Here are some points:
[  1  -2  61  27  -1 -60 -59 -36 -22   1 -18  57 -19 -20   1 -19  42  73   0 -32 -74  -1 -20  43]
[  0   0 -57 -28  -1  77  56   2  24  25   0 -55  18  27   2  -2 -33 -41 -24   7  44   1  -2 -21]
[ 20 -27 -34   0  -1   1  21  41   2   1  18 -27   0   1   2   0  -3   2   1  22  21   1   0  -3]
[  1  -2 -42   0  -1  26  26  23   0   0   2 -33  -1   2   3  -2  -3 -30   0   4  34   1   0 -32]
[ 21  24 -55 -34  28  63  35   3  21  23   0 -59  27  27 -14   1 -41 -92 -34   6  50   1  29 -32]
[ -38   -1  106   57  -27 -118  -81  -13  -47  -28   -1   97  -45  -43    1    0   60  114   51    4  -96    1  -31   61]
[-18  -2  -2   0  -1 -22   5  25   1   2   2  -1   0   1   1   2  -3   1  24  18   5   1   1  -3]
[  0 -20 -64   0  18  17  54  36   1  -1 -21 -38  18   0   1   1 -23 -56   3   6  56  -1  24 -34]
[  1  -1  22   1  -1 -51 -23   3 -19  -1   1  31 -22   1   2   1  31  34  22   5 -20 -18  -1  -2]
[  1  26 -21 -30  -2  30   3 -67  18   2 -19  -2  16   1 -14  -2   0 -20 -45 -75   5   1   1  33]
[ 27 -19 -49  -2  25  35  46  26  29   2  -1 -19   1  26   2  -1 -32 -21  31  47  28 -25 -20 -59]
[-28  33  49  -2  -1 -25 -40 -80 -17   1 -28  56   1   1   1   1  -3  22 -24 -66 -56  -1   2  67]
[ 27 -18 -81  -2  21  50  71  68  18  24   1 -61  18  22   1  23 -44 -56   3  47  79   0  18 -91]
[ -1  -2  19  -1  -1 -38   3   2   0   3 -18  23   1 -14   3  16  -2  18   1   5 -16   1  -1  29]
[-22   0  50  29   1 -60 -42 -12 -21   0   0  58 -24 -18  19  -1  37  47   1   4 -43  -1 -20  24]
[   2  -40   85   25  -36 -127  -44   24  -51  -28   33   90  -75  -47    2   -1   63  116   53   63  -95  -20  -29   -3]
[-40   0  27  -1 -22 -27   2 -19 -19   0  20  60 -25 -28   1   1  28   1  33  35 -40   1  -1  19]
[ 33  -1 -69  -1  20  54  62  67   1  17   1 -59  27  25   0  20 -34 -41  24  55  63  -1   0 -69]
[-19  14  35  -1   1 -12 -54 -48  -1  -1 -32  41  -1   0   2 -21  21  -1   2 -53 -35   2   1  29]
[-22  -2  82   0  -1 -61 -72 -68 -30 -19 -69  89 -22 -20  -1   1  34  64   2 -65 -66   0 -28  89]
[ 127  -81 -127  -29  116  127  127  127  112  127   30 -127  105  127   35   97 -127 -127   35  127  127   41   75 -127]
[  0   0  14  -2  -1   2 -18 -20   1   1   0  -2   1   3   0   0  -1   1   2 -26   5   1   0  23]
[ 3 -1 -3 -1  0  3  3  3  1  2  0 -2  0  1  2  1 -1  0 -1  5  4  3 -2 -4]
[  0  17  39  -1   1 -13 -42 -32   1 -17   1  31  -1   2   1 -17  27   0 -23 -37 -28  -2   0  25]
[-100   80  127   -1  -62 -127 -127 -127  -43  -68  -47  127  -26  -86  -55  -81  107  127  -63 -127 -127    1  -21  127]
[ 21   0 -45 -33  26  51  56  18  28  17   2 -67   2   2 -17   2  -2 -41   2  25  39 -19   1 -47]
[-16  -1  45  15   1 -39 -33 -28 -19   2   0  45   1 -16   2   1  28  40   2 -15 -55   0   0  48]
[  2  -4  -4  -2  -2 -17   3   4  -1   0   1  -1  -1   1   2   0  -1  23  26  27   4   2   1  -3]
[ 20  31 -55 -28   0  52  73   4   2   1 -23 -44  25  20   1 -21 -22 -63 -18 -27   5   0   1  -4]
[ -35  -30  100   44  -28 -127  -94  -36  -54  -35    0   94  -55  -48    1  -19   66  104   41  -17 -116    0  -39   45]
[ -43  -77  105   95  -18 -127  -37  127  -69    0    0   69  -66  -28    1   54   61  127  127  127  -54  -24  -48   -5]
[ 26 -48 -60  -2  16  23  60 100   2  27   1 -55  -1  21  27  35 -34 -56  42 103  61   0  -1 -86]
[ -68   41  127    0  -37  -89 -127 -127  -18  -38  -37  127    0  -51  -28  -55   74   98 -108 -127 -127  -36    0  127]
[ -52   18  120   46  -35  -93 -127  -88  -31  -36  -18  104  -40  -47    1    3   67  101   29  -62 -121    3  -35   97]
[  1  19  15   0  -1 -39 -61 -59   0   0 -44  31   1   1 -19 -29  -2  -1 -33 -42 -38   0   2  52]
[-19   1  59  16   0 -59 -18 -10 -27   0  -1  40 -22 -22  24  -1  37  45  23   5 -42   2  -1  30]
[  24  -95  -43   62   22    4   54  127  -25    0   76  -51  -41   -1   76   49  -20   52  127  127   42    1  -19 -125]
[ 30   0 -38  -3   0  41  36  43   0  25 -31 -59  23  -1   3  19 -25 -56   1  30  39  19   0 -51]
[  0  -2 -39  -1   0  30  54   3   1   1   0 -40  -1   1   1   0  -1 -35   2   6  47  -1   0 -25]
[ -59   -3  127   57  -35 -127 -127   16  -73  -43    0  127  -65  -84    3    0   97  127   74  -15 -127  -22  -29   67]
[ 28  -2 -40  -1  -2  44  53  26   0  -1  19 -42  21  18   3   1 -30 -17   2  26  49   0  -1 -35]
[  48   17 -127  -47   35  127  119   56   35   35    3 -105   59   59    1    3  -72 -124  -17   48  124    1   34 -107]
[  1   0  -4  -1   1 -12 -15   1   0  -1   2   0   0   3   1   2  -2   0   3   5   3   1  -2  -7]
[ 27 -44 -41  33  -1   5  42 120   1   0  30 -35  -1   1   3  47 -18  21  73 114  33   0  -1 -94]
[  0   1 -16  19   0   2  26  19   0  -1   1 -28   0   2   0   0  -1   0   2   8  25   1   1  -2]
[ -37   44   90  -42  -26  -37  -96 -127    0  -19  -17   77    2  -19  -43  -34   30    1  -60 -125 -114  -16  -20  104]
[-31  25  73  -1 -27 -57 -98 -91   0   1   1  98 -18 -40   2 -32  47  44 -35 -87 -77   0   0  92]
[-103 -109  127  127  -20 -127 -106  127 -109  -40   50  112 -120  -54   71   95   93  127  127  127  -99  -26  -72  -35]
[-29  -1  38  -1 -35 -41 -61 -22 -38  -2  17  56   1 -20   1   0  41  56   3 -16 -62   0 -28  38]
[ 19  -1  -3 -33   1  27 -16 -22   1   1 -20   0  19   1 -31   0  -2 -17 -44 -34   3   0   0  -6]
[   1   34   48  -43  -30  -19  -83  -64    0  -28  -15   57    2  -31    3  -36   36   16  -79 -107  -37   -1   18   81]
[  0  -3  -4  -2  -2   2   5   2   0   1   0   0   1   2   2   1  -4   0   1 -11   5   0  -2  -4]
[   1   52  -18  -41   -1   43    3  -49   31    0  -40   -1   30    0  -32    1   -2  -21  -81 -111  -14    2   -1   24]
[ -44   -2   86    0  -30  -59  -88  -46    0  -22   -1   30  -15    1  -15  -25   59  101  -21  -31 -103  -19  -25   98]
[  34    0  -80  -18   31  111  118   21   61   43    0 -112   48   50    2  -20  -59 -107  -48    4   70    2   -1  -78]
[-27  -1  62  39   1 -78 -59  39 -39   0 -17  27 -30   2   0   2  49  31  40  56 -55   0 -26  19]
[-25  30  64  -2 -42 -45 -73 -80   0 -23   0  63   0 -22 -23 -18  33  53 -47 -81 -61   1  -1 108]
[-25  23  36  -1 -19 -22 -56 -56   1   2 -17  62 -16 -21   2  -1  25  40 -20 -54 -45   1   0  86]
[ -45  -80  124   91  -22 -127  -45  127  -87   -1   29   73  -64  -34   60   57   60  127  127  127  -94    0  -21  -52]
[-42 -44  29  37  -2 -88 -35  25 -31 -25   0  41 -28   4  34 -24  23  64  59  42 -46 -21  -1  -5]
[ 126   62 -127 -127   58  127  127  -67  127   77   25 -127  127  125  -44  -34 -127 -127 -127  -86  127   26   93 -127]
[  43  -36 -121  -30   29   83  105  102   16   25   21 -118   31   60   17   27  -70 -118   37   96  115   19   37 -121]
[   2    1  -74  -28   21  114   44   40   23   22   22 -109   27   44    1    2  -49 -119  -50   25   62    1   34  -71]
[  37  -44 -102   23    0  102  109  127   -1   35   36 -112   19   44   -1   35  -35  -79   52  127  127   -1    0 -127]
[  1  18 -55  -2   1  57  37 -12   3   1  -2 -42  19  30   4 -34 -18 -35 -31 -24  24   0  17  -4]
[-17  19  12  -3   0 -31 -42 -57   0   1 -19  23   0   2 -21 -33  16  29 -18 -53 -44   0   0  37]
[  1 -26  -3  -1  20 -15  64 101  -1   1  27 -43   1   1  31  47  -2   0  63 111  34   0  -1 -84]
[  1   0  -3   0  -1   4   4   5   1   1   2   0   2   0   4   0  -1 -22   2   4  24   0   0  -4]
[ 30  -2 -97 -50  22  92  81   2  34  17   0 -79  43  44   1   1 -52 -77 -27   6  87   0  28 -66]
[-23   1  59  21 -23 -65 -62 -31   1 -19   1  59 -22 -39   2 -17  43  55   0 -32 -59   0 -17  57]
[  3  29  50  -1 -36 -69 -59 -73 -20 -23 -40  74   0  -1 -26 -29  38  74 -31 -67 -77 -14  -1 116]
[  55 -111 -127   15   82   68  127  127    2   72   79 -127    0   53   51  120  -97  -56  127  127  127   15   -1 -127]
[ 26  -2 -53   0   1  49  45  58   1   1   2 -53   1  23   2  -1 -25 -18  25  50  71   1  15 -58]
[-20   0  50   0 -18 -38 -42  32 -21   0  26  15 -21   1   2   2   0  67  48  26   3   2   0  20]
[ -18   49   39   -1   -1   19  -50  -98    1    2  -34   38    0    1  -29  -39   -2    2  -81 -118  -56    0    0   86]
[-30 -21  30  17  -2 -15   2  18   2  -2  45  -1 -23   1  33   1  -2  28  42   5   4   1  -2  -5]
[  0   1  42  -1  -2 -50 -62 -42   0 -20  -1  50  -1 -19  -1 -22  31  48   2 -27 -64   0   1  53]
[ -36   36   56  -34    1  -36  -99 -116    0  -21  -18   78   25  -30  -29  -30   29   38  -59 -105  -76    1  -25   96]
[  20  -55  -39   21   23    3   74  127    2    0   35  -57   -1   18   21   58  -25    1   72  127   56    0    1 -105]
[  18  -46  -57   20   35   26   90   63   24   21    1  -65   27   47   62   38  -30  -70   55   46   78    2    1 -117]
[-45   0  68  -1 -23 -33   3 -39   1 -23   0  31  -1   0   0  19  25  22   2 -19 -35  -1   0  58]
[ -65   -2  127   -1  -41 -118 -127  -80  -26  -46   18   98  -41  -38   26  -27   84  127    3  -89  -98  -22  -33  118]
[  3 -25  -2  27   0   3  25  73  -1   1  33 -16   2   0   1  19  -5   0  32  59  23   1   0 -37]
[  0  -1  39   0   0 -53 -36   5  -2  -2 -18  45 -19   3   2   0  28  40  24 -12 -22   1   0  -2]
[ 20   0 -38   1  -1  38  36  18   0   1   2 -37  23  21   0  -1 -20 -42   1   6  42   0   0 -39]
[  49  -68 -127   39   50  100  127  127   19   58   56 -127    0   63   60   28  -80  -82   53  127  127   -1   50 -127]
[  2 -30  60  41 -17 -59 -33 -18 -17   2   0  83 -49 -30   2   2  15  85  33 -19 -83   0 -17  29]
[ 18 -23 -46  -3  16   2  51  62   1   1   0 -35   2  25   4  36   0   1  34  78  47   1   0 -63]
[ -29   37  105   41  -28  -68 -127 -105  -16  -20  -36  108  -30  -34    1  -80   54   73  -15 -104  -83   -1   -1   98]
[ 19  -2 -50  -1   1  22  61  70   1   0  17 -40   0  20  22  21 -26 -22  30  75  53   1   0 -78]
[  45  -44 -107    1   29   68  116  127    0   36   20 -109    1   41   22    0  -53  -56   67  127  101    1   19 -116]
[  1  -1  -2  14  -2 -19   2  14  -2   1   0  -1   0  -1   1   3  -3   3   0  36   4  -1   0  -4]
[  0  -1  -2  -2   2  20   4 -21  -2  -2  -1   0   1   2   1   0   0   0 -22 -36   3   0  -1  -2]
[ 33  -2 -90 -23  33  79  56  26  23  22   0 -73  23  25   1   0 -47 -85 -16  26  60   3  16 -57]
[  0  -2  33  -2   0 -27 -13 -24   0   1 -18  38   1 -17   2  -1  15  31   2 -32 -42   2   0  29]
[ -46    0   85   -2  -23 -109  -49    2  -35   -2   19   54  -23  -37   32   -1   34  111   24   -8  -59    1    0   51]
40 more points follow, each with its number after it:
[ -19   -1   71   21  -18  -75 -104  -38  -29  -22  -23   67    1  -25    2    2   53   70   23  -34  -65    1  -15   65] 0
[  1  16  25  -1 -16 -12 -13 -27  -1 -33 -46   0  -1   1 -34 -42   0 -31   2  23 -13   1   1  -4] 1
[ 21   0 -29   0   0  38  38  31  21  24 -14   0   1  25   2   0 -23   1   4  31  39   0   0 -40] 2
[  2  -2  -4  -1  -1  26   2 -15   1   0   3  -1   0   1   0   1  -2 -25 -16 -24   3   0   1  -7] 3
[  55  -20 -127  -48   33  121  124   50   49   41   26 -127   52   37  -25    0  -79 -127    2   36  117   21   19  -86] 4
[   1   87   45  -21  -29   44  -75 -127   34   -1  -69   37   34  -19  -54  -61   -2  -48 -127 -127  -52   -1    1  108] 5
[   0   67  -31  -88   -1   67  -17 -127   30   -1  -37   -1   69    2  -66  -53  -21  -79 -127 -127   23    0    1   69] 6
[ -24   43   44    0   -1   28  -68  -88   -1  -20  -22   36  -15    2  -32   27   16  -24  -37 -110  -55    1    1  127] 7
[  1   2 -27  -3  -1  29  25  26   0   1   0 -21   1   1   1   1  -1 -19   2  20  23   1   0 -26] 8
[  2  18  26  -2  -1   2 -28 -63  -2   1  -1  25   1 -14 -28   2  -2 -16 -28 -48 -31   2   1  38] 9
[ 23  -1 -51 -17   1  41  34  -9   1  -1  -1 -44   1  18   0 -18 -18 -45 -24 -15  40   1   1 -23] 10
[  87  -70 -127  -39   57  127  127  127   48   78   33 -127   66  115   34   60 -127 -127   65  127  127    2   52 -127] 11
[  3  -1  38  26   1 -73 -63 -26 -19   0   0  43   0 -32 -23   3  31  72  19   5 -54   1 -22  42] 12
[ 32  -2 -41 -39  -1  70  34  18  35  20   2 -50  16  18 -16  37 -41 -69   2  24  60   0  22 -59] 13
[  39  -27  -55   -1    0   36   88   97   -1    0   24  -73    0   30   27   44  -51  -56   31   76   80    1    1 -113] 14
[ -23   40   41  -27    0  -11 -111 -127    0  -35    2   72    1  -22  -29  -61   36   46  -61 -112  -98   -2  -21  127] 15
[-25  -1  26  -2   1 -23 -34 -40   1   3   1  36   2   2   1   0  23  27   1 -35 -36   3  -1  41] 16
[  1 -22  -2  -2   1 -36   2  50 -18  -1  27  -2 -16   2  16  32  -2  21  37  50   4   1   0 -22] 17
[-27  15 -20   0  16  19   2 -11  -2 -19 -15  15   1   0   4   1  -1 -42 -25 -18  27   0   0  20] 18
[  1 -25 -28   1  -1 -12  26  52   0   1  17  -2   0   0   2   1  -2   1   4  40   5   0   1 -43] 19
[  0 -31 -31  32  21 -28  30  85 -18   1   1  -1   2   2  26 -19  -2  46  56  74  42  29  -1 -35] 20
[  1  -1  15  18   1 -30 -15   2  -1  -1   1  17   1 -17   1   0  16  34  22   6 -28   0   1  -4] 21
[  1  -2  16   0  -1 -13   2 -13   0   0   2  -4   1 -17   1   1  -1   0   3   4   3   2   0  -5] 22
[ -29   30   60    1  -25  -21  -68 -105    1  -21    1   79    1  -26  -20  -24   35   31  -28 -102  -75    0    0   91] 23
[ 25   0 -89   0  22  86  88  39  25  18  -1 -66  32  33   1   2 -43 -76   1   6  61  -1  -1 -67] 24
[  3   0  -4   0  -1   3 -17   4   0   1  -1  29  -1 -17   2  -1  -3  19   0 -25   2   1   0  18] 25
[  0   0  42  16  -1 -39 -44 -15   0   0  -1  22   1 -22   2   1  17  36   2 -14 -32   1  -1  20] 26
[  57  -32  -82   -1   35   81   93   96   28   22  -19 -127   37   40    2   34  -62  -56    2   91  127    1   24 -114] 27
[  1  15 -16 -21   0  25   3 -18   0   2 -28 -35   0   1   0 -28  -3 -19 -32 -26   4   1   0  -3] 28
[-40  18  80  16 -40 -66 -80 -81  -1 -27 -16  82  -1 -33   1 -20  45  78 -31 -65 -95   1  -1  84] 29
[ 28 -36 -93  -1  15  37  90 112   0  26  18 -72  18  39  24  40 -53 -48  45 127 100   1  -1 -75] 30
[ 27 -33 -51  -1  28  17  71  95  -1  22  20 -62   1  18   1  31 -42 -18  29  85  70   1  -1 -93] 31
[  1   0 -23  -1  -1  29  28  27   1   0   1 -28   0   2   1   1  -2   0   2   7  25   2   0 -22] 32
[-27   0  56  27 -25 -57 -72 -48   0 -19   0  56 -24 -22   2 -31  44  66 -15 -38 -71   0   1  71] 33
[  0  -1  -2  -2   0  29   3 -22  18   1   2 -17   0   1 -19   1  -4 -43 -27 -23   4   1  -1  -5] 34
[ 0  0 14 -1  0  1  4  2  0 -1  2 -1 -1  2  1  1 -1 -1  2  7  4  0  0 -4] 35
[ -2 -27  -3   1   1 -12   4  60   1   0  24  -3   2   1   1  24  -3  21  44  66   4   1   0 -41] 36
[ -55  -26  100   59   -1 -127  -86   21  -58  -34    0   85  -43  -36   43   29   72  127   67   34  -65  -24  -44   32] 37
[  33   -1  -74    0   21  111   91   26   46   28   -1  -76   35   28    3    2  -51 -125  -22    4   69    1   -2  -64] 38
[ 57  18 -60   1   1 109  63 -11  42  27  31 -32  24  44   1  18 -47 -88 -76 -34  55  18  51  -4] 39
Which two of these numbered points are nearest to each point below, ignoring the direction in which the first points spread most? Their numbers follow each, nearest first.
[ 35 -19 -52  -1  27   2  58  68   0  -1  28 -32   2   0  25  20 -16 -37  29  85  34   0   1 -32] > 17 30
[ -41   -1  127   74  -82 -127 -127  -98  -75  -58  -21  127  -83  -83    2   -1  124  127   32  -83 -127  -17  -63  127] > 14 21
[  0  -1 -53 -27   2  26  54  36  17   1  48 -69  34   1   1   3 -68 -80  35  57  48   1  -2 -77] > 22 35
[   2  -99  -58   45   45  -73  127  127  -44    1   40  -44  -49    2   66   70   -2   32  127  127  114   -1  -27 -127] > 37 20
[-21  -1  45  17   0 -35 -36 -14   1  -1  -1  30   1   0   2   1  20  46   2 -15 -34   2  -1  29] > 26 35
[ -49   47  123   24  -43  -88 -127 -127  -16  -50  -25  125  -17  -53    2  -27   72  113  -35 -125 -127   -1  -22  127] > 29 3
[  -1   58   10  -49   -2   59  -51 -127   31    3  -53   49   27    3  -62  -35   -3  -64 -100 -127  -43    0    0   88] > 5 6
[ 0  0 -2  0 -1  2  2  4  1 -1  0 -1  2  2  2  1 -3  0  1  4  6 -1  0 -5] > 35 8
[  0  25  45  -2   0 -26 -36 -40   0   0   0  35  -2 -28   3  22  34  24 -15 -35 -55   2   0  24] > 22 26
[ -61  -32  124   82  -15 -127  -57   43  -62  -36    0  121  -75  -57   45   41   91  127   75   54  -87    1  -47   -5] > 37 20
[ -67   -2  127   81  -70 -127 -127 -115  -63  -37  -23  127  -66  -93  -19   -1  120  127    0 -107 -127  -25  -28  127] > 32 22
[  52  -32 -121  -21   65  127  119   49   47   25   -1 -119   58   60    2    1  -91 -127    1   42   83   40   -1  -90] > 24 4
[ -36   44  123   22  -38  -88 -127 -127    0  -31  -26   85    2  -24  -16  -31   62   84  -26 -101 -120  -20    1  127] > 29 9
[ 30  19 -45 -24  -1  87  52 -38  34  19   1 -48  42  31 -16   0 -45 -68 -43 -59  29   1  20  -4] > 23 39
[  2  -1  -3  -3   0  23  20 -11   0   2  -1  -2   2   1  -1  -1  -2   1   1   5   4   1  -1  -4] > 35 8
[-16  -2  -2 -44 -28 -62 -34 -42   0   0  18  22 -37   0   2   2  15  -1   0   5   3   1 -36  -2] > 22 35
[  0  -1 -37   0  -2  31  46  17  18  18   1 -41  22   1   1   0 -26   1   2   5  33   1  25 -24] > 32 29
[ -30   49   96   18  -25  -74 -122 -109  -16  -35  -33  100    2  -46  -32   -1   69   51  -33 -108 -107   -1   -1  121] > 9 23
[ -28  -36   40   57   -1 -123  -49   78  -48  -20   25   36  -42  -27   55   46   39   81   88   94  -37    2  -17   -3] > 37 20
[-33 -33  71  -1  -1 -47 -49  24 -46  -1   1  22 -35   2  22   1  21  44  30  31 -59   1   1  69] > 17 30
[  89    0 -127  -55   58  127  127   98   77   54  -51 -127   46   86    2   21 -127 -127  -29   45  127   40   60 -127] > 28 29
[ -1 -40 -18  26   0 -22  26  83   0   2  33  -1  -1   1  22  28  -2   0  54  91  31   1   0 -62] > 36 17
[  2 -20  -3  27  -1 -24   3  48 -16   0  20  -2   2  -1  23  32  -4  29  35  60   5   0  -1 -32] > 17 36
[ -60   27  127   28  -46  -95 -127  -96  -35  -36  -20  127  -22  -57    0  -35   71  127    2 -127 -127  -28  -25  127] > 25 16
[  0  -1  35  -1 -20 -65 -69 -15   0 -26   1  49 -31   3   0   1  33  32   1  18 -62   1   0  49] > 33 26
[  38   95 -111 -124   17  127   50 -127  102   25  -53  -67   95   67 -109  -38  -60 -127 -127 -127   77   33   67   41] > 6 5
[  35  -57 -116    0   27   40  116  127   -1   23    3  -81    0   42    1   63  -50  -29   74  127  125    2   -1 -127] > 30 31
[  48  -29 -127    0   45  127  127  110   47   59    2 -127   70   73   19    0  -75 -127   30   93  127    3   63 -127] > 33 35
[  2  -2 -19  -1  -2  24   1   3   0   0   0  -2   2   1   0   0  -4 -38 -21 -17   4   0  -2  -4] > 3 34
[ -18  -44   89   67  -26 -127  -34   99  -50  -29    1   64  -63  -28   38   32   52  119   97   90  -63    1  -48   -4] > 37 20
[ 1 -1 -3 -1 -2  2  3  2  3  0  1 -2  0  0  1  3 -2  0  2  6  3  1 -1 -4] > 35 22
[-24 -52  28  67 -30 -96   3  98 -50   0  22  33 -63   1  35  42  39  88 108 127 -16   2   1 -37] > 37 20
[  2 -47  -4  18   2 -80  32 127 -30   1  46  -1   0   1  52  53  -1  97 101 112   4 -19  -1 -91] > 37 20
[  73   21 -127 -112   85  127  127  -32   91   60   -1 -127  105   87  -29  -81 -108 -127 -127  -94  127   32   56  -84] > 6 5
[  51   -2 -127  -56   53  127  127   95   38   48    0 -127   41   86  -26   29 -100 -127  -24   84  127    1   51 -122] > 13 28
[  2  16  17  -1   0   4 -24 -37  -2   1 -19  -2  -1   1 -19 -35  -3 -60 -35 -68 -24   1   0  44] > 38 9
[ -42  -31   84   56  -21 -109  -69   46  -50  -20    0   82  -46  -26    2   21   51  102   76   53  -81    1  -30   27] > 37 36
[  2  -1  -2  28   0   4  28  33 -17   0  60 -14 -31   1   2  35   0  -1  31  31   4   1   1 -38] > 14 17
[ -85  -25  127   67  -51 -127 -127   17  -86  -51    1  127  -77  -40   38   20  122  127   79   46 -127    0  -70   96] > 37 30
[ 21  37 -60 -71  -1 109  24 -75  43  25 -39 -62  42   1 -53 -21 -43 -90 -87 -65  40  -2  24  -5] > 5 6
[-17  26  43 -21   1 -29 -47 -66   1 -21 -19  56   0 -17   2 -25  26  33 -25 -70 -48   1   0  65] > 3 10
[  1 -28  20  -1  -1 -69   3  63 -33   1  18  26 -27   2  35   1  25  55  62  57 -13   0  -1 -22] > 17 36
[ 20 -19 -42 -23   0  28  49  30   3   1   0 -54   2  -1   0   0 -31 -53   2   5  55   2   1 -58] > 22 8
[  1  24  -4   0   0   2   3 -45  -1   2 -20  -4   0   1   1   1  -2   0 -38 -61   4   1   0  18] > 10 28
[ 21  -1 -57  -1  16  38  47  48   1   1   1 -38   0   0   0   1 -27 -39   1  52  36   0  -2 -49] > 8 32
[  0  -1  21  17   0 -29   2  36  -1   1  25  21 -22   0   3  -1  -4  50  39  46 -17   1   0  -4] > 36 17
[  72  -19 -127  -51   38  127  127   52   42   62    2 -127   63   79   -1   35 -103 -127  -21   42  127    0   45 -114] > 9 23
[  38   -1 -127  -38   51  127  111   83   52   55  -27 -127   44   48    4    1 -100 -127    1   82  127   21   29 -122] > 28 8
[  0 -29 -58  -1   0  17  51  69   0  18   0 -60   0   2  37   1 -21 -34  41  66  47   0   0 -59] > 19 30
[ -46    0  120   77  -29 -127  -89   -8  -63  -36    0  107  -52  -61   -1    0  110  109   80    5 -105  -22  -60   45] > 37 36
[  1 -34 -18  -2  -1 -22  32 106 -18   1  24 -40  -1   1  24   0  -4   1  74 120  29   0   1 -93] > 36 17
[ 20 -17 -39   0  -2  28  41  46   0  -1  -1 -47   2  18   2   2 -24 -32   2  22  45  -2   0 -46] > 32 8
[ -15   38  111   -2  -26  -90 -103 -124  -19  -33  -24   94  -23  -32  -24  -45   52   75  -32  -90 -125  -16    0  127] > 9 23
[ 62   0 -85 -70  44  88 115   3  55  33   0 -98  47  33 -25 -29 -59 -41 -28 -10  87   0  36 -32] > 4 23
[ -33    0  106   70  -29 -127 -105    2  -58  -36    0  122  -42  -47   24   -1   70  127   78   20 -113  -33  -39   59] > 37 36
[  1  -3  -2  17 -23 -13   4   3   1   1   1  -3 -20 -27 -14   1  -2  -1   2   4 -14   1   0  -4] > 22 8
[  38   42 -102  -59   31  127  110  -27   72   43    0 -100   69   23  -27  -53  -81 -112 -104  -97   98    2   47  -19] > 6 5
[-15  -1  31  -1  -1 -34 -41 -29   2   0   0  40   0   1 -18  -1  18  41   2 -29 -30   1  -1  40] > 16 35
[ -58  -38  127  100  -35 -127 -110    2  -71  -28   31  109  -56  -61  -18    0   96  127   80    7 -118  -32  -25   62] > 37 36
[ -37   83  105  -19  -39  -14 -119 -127    0  -37   -2   86   -2  -23  -35  -56   36    1 -121 -127 -120    2    1  127] > 39 5
[  0  -2  -2  -1   1  21   3 -27   1   1   1  14  -1   0   2   3  -1 -17 -28 -16   5   1  -1  12] > 3 34
[ 25  -1 -40 -21  -2  47  24   2   0   1   1 -24  24  18 -33 -20 -32 -26 -36   6  51  -1   1  -4] > 10 4
[  28   34  -79  -82   24  127   50  -49   61   47  -33 -104   55   33  -55  -22  -73 -127 -111  -57   90   30   33  -24] > 5 6
[  2   0  -1   0   1   1   2   3   0  -2   1  -2   1  -1   3   1  -3 -28   0   6   5  -1  -1  -2] > 35 22
[  94   26 -127  -88   45  127  127   28   85   70    1 -127   80   82    1  -27 -110 -127  -77    6  127   24   47  -88] > 15 23
[  1   0  16  -1  -2 -30 -16   4  -1   1  16  -1   0 -16   3   1  -1  28   2  22 -17   1  -1  20] > 26 21
[ 24  21 -18 -20  -1  57  36  -9  16  -1   2 -32  27   1   2   1 -36 -80 -47 -35  58   0  19 -25] > 38 9
[-19 -23  52  39 -19 -58   0 -14 -46 -25  58  58 -52 -31  37  58  40 112  24  31 -26   2 -18  38] > 17 30
[  3 -34  -3  33  20   3  31  58   0  31   1 -30 -23   3   2  34  -2   0  28  63  32   1  -1 -59] > 31 36
[ 18  -1 -56  -1   0  54  47  41   1  25   0 -61   0  18   0  42  -3 -53   2  52  71   2   1 -54] > 8 32
[ -56   -2   82   57  -54 -127  -97   38  -56  -28   39   92  -42  -55   29    1   73  117   84   20 -111    1  -35   34] > 37 36
[ -25   60  104    0  -28  -27 -112 -127  -17  -43    1  126    1  -26  -16  -24   54    1  -88 -127 -125    1  -28  127] > 39 23
[  0  -1  -4  -1   0  20   3 -32   2  -1   1  -3   1   2   1   1  -1   0 -18 -40   6   0   2  20] > 3 10
[ -56   63  127    0  -35 -109 -127 -127  -18  -49    0  127  -31  -59    1  -32   78  127  -52 -119 -127  -15  -18  127] > 29 3
